In the rows, zero is written as 128.
The same turns and mirrors carry the whole set onto itself and the rows of a family onto each other. Which other rows belong to the same family as each row named below? List them in the order they appear above.
These 32 rows form 8 families of 4 rows each.
guko: [151 150 124 119 143 147  90 100 161 162 144 103 133 116 103 100 128  97
 116 120 118 139 108 127 118]
gipub: [120 164 146 128 116  94 121 115 155 141 163 105  97 111 120 117 113  92
  83 104 135 137 120 134 103]
rore: [151 171 136 142 119 126 130  97 141 151 133  84  88 124 125 122 127 114
  90 126 143 103 114 151 127]
zok: [131 157 127 103 107 135 162 103 128 152 104 110 118 138 140 128 122 134
 121 142 157 109 158 159 153]
pab: [108 143 153 130 131 110 129 139 146  89 140 145 119  93 141 141  97 125
  87 109 117 139 107 104 108]
gepe: [137 129 144 138 119 121 116 155 141 102 108 145 105 108 127 143 113 131
  87 132 105 119  98  97 132]
Vav: [120 139 107 106  98 114 136 129 154 171 125 129  91 148 121 120 128 114
 118 131 153 135 160 166 138]
Lones: [142 126 127 129 153 162  93 128 157 119 123 135 148  93 122 119 120 126
 117 120 103 140  89 110 113]
pima: [141 137 117 139 114 114 103 104 113 127 167  94 103 116 137 116 107 104
  82  98 113 120 112 150 118]
Voro: [122 146 109 108 105 116 129 107  94 150 148 104 128 143 137 102 117 116
 103 109 133 121 166 163 145]
bakot: [145 130 147 137 154 113 119 139 164 128 156 128 127 118 139 131 118 133
 106  95  95 141  93 107 104]
Mip: [132 129 116  76 121 145 144  88 124 154 119 137 131 107 120 151 126 123
 102 131 144 148 147 185 119]
mukas: [143 158 160 139 154 142 124 119 115 139 118 140 134  99 118 144 136 132
  71 106 109 155 101 123 106]
dizo: [112 116 116 109 138 153 106 145 114  94  91 133 141 101 127 129 114 152
 127 135 133 124 136 121 134]
rup: [131 119 110  64 120 114 146 124 142 154 138 115 148 125 125 119 128 138
 126 133 128 105 164 158 132]
bazaf: [131 133 110  88 122 154 118 107 152 176 119 115 155 124 112 101 135 113
 142 130 135 139 148 152 128]
vutim: [134 145 143 144 150 138  86 123 131 107 120 119 116 120 125 125 107 118
 117 109 121 154 101  87 127]
tamu: [128 108 133 149 109 128 123 133 112 101 133 129 126 105 167 141 103 129
 101  90  97 138 102 127 112]
Mazam: [114 113 102  97 102 144 115 126 127 150 101  97 125 114 119 118 133 124
 144 129 155 126 157 169 119]
kobu: [122 109 114  99 134 168 122 135 148 132 100 147 170 101 131 121 126 142
 145 132 119 139 131 134 124]
tozap: [101 150 129  89  93 102 150 124 138 157 135 111 123 114 121 114 126 110
 104 122 153 121 168 164 117]
kared: [152 135 132 107 123 101 122 115 161 172 165  86 118 123 116 113 135 106
 107 107 115 116 122 146 104]
nov: [ 91 128 136  91 107 118 157 150 128 106 112 151 145  97 142 137 110 143
 108 128 136 125 154 134 123]
ruk: [120 134 134 129 121 149 164 130 136 111  89 147 124 121 167 153 109 160
 126 131 138 128 128 138 138]
kapop: [110 117 126 116 102 131 149 137  93 124 115 139 151 133 167 127 112 142
 123 103 118 139 156 139 139]
paz: [107 115 119 116 104 129 144 173 136 130  90 156 122 118 134 134 132 153
 114 137 132 120 147 144 132]
Supun: [150 153 133 127 113 105 107 111 159 141 145 119  76 137 114 129 109  91
  90 126 126 135 112 120 137]
Luveb: [118 136 123 110 158 155 138 125 115 124 110 167 143  98 130 149 127 160
  89 122 130 152 133 160 116]
vekog: [123 114 127  93 150 126 143 148 143 110 129 157 157 119 149 137 111 164
 125 122 108 130 135 118 132]
Kote: [135 141 131 132 114 129  97 104 146 163 130  84 100 133 116 114 126  90
 133 103 145 156 123 135 112]
nos: [156 151 153 104 116 133 129  81 126 170 127 109 121 108 109 144 135  94
  84 113 124 152 116 148 108]
Vefo: [140 148 145 168 135 139 133 124 149 110 119 120  96 107 152 146 113 140
  96 116 125 122  84 128 114]

Same family as tamu: pima, Voro, kapop
Same family as Luveb: Mip, mukas, nos
Same family as Vefo: rore, zok, ruk
Same family as dizo: vutim, Mazam, Kote
Same family as Supun: gepe, Vav, paz
Same family as Lones: guko, bazaf, kobu

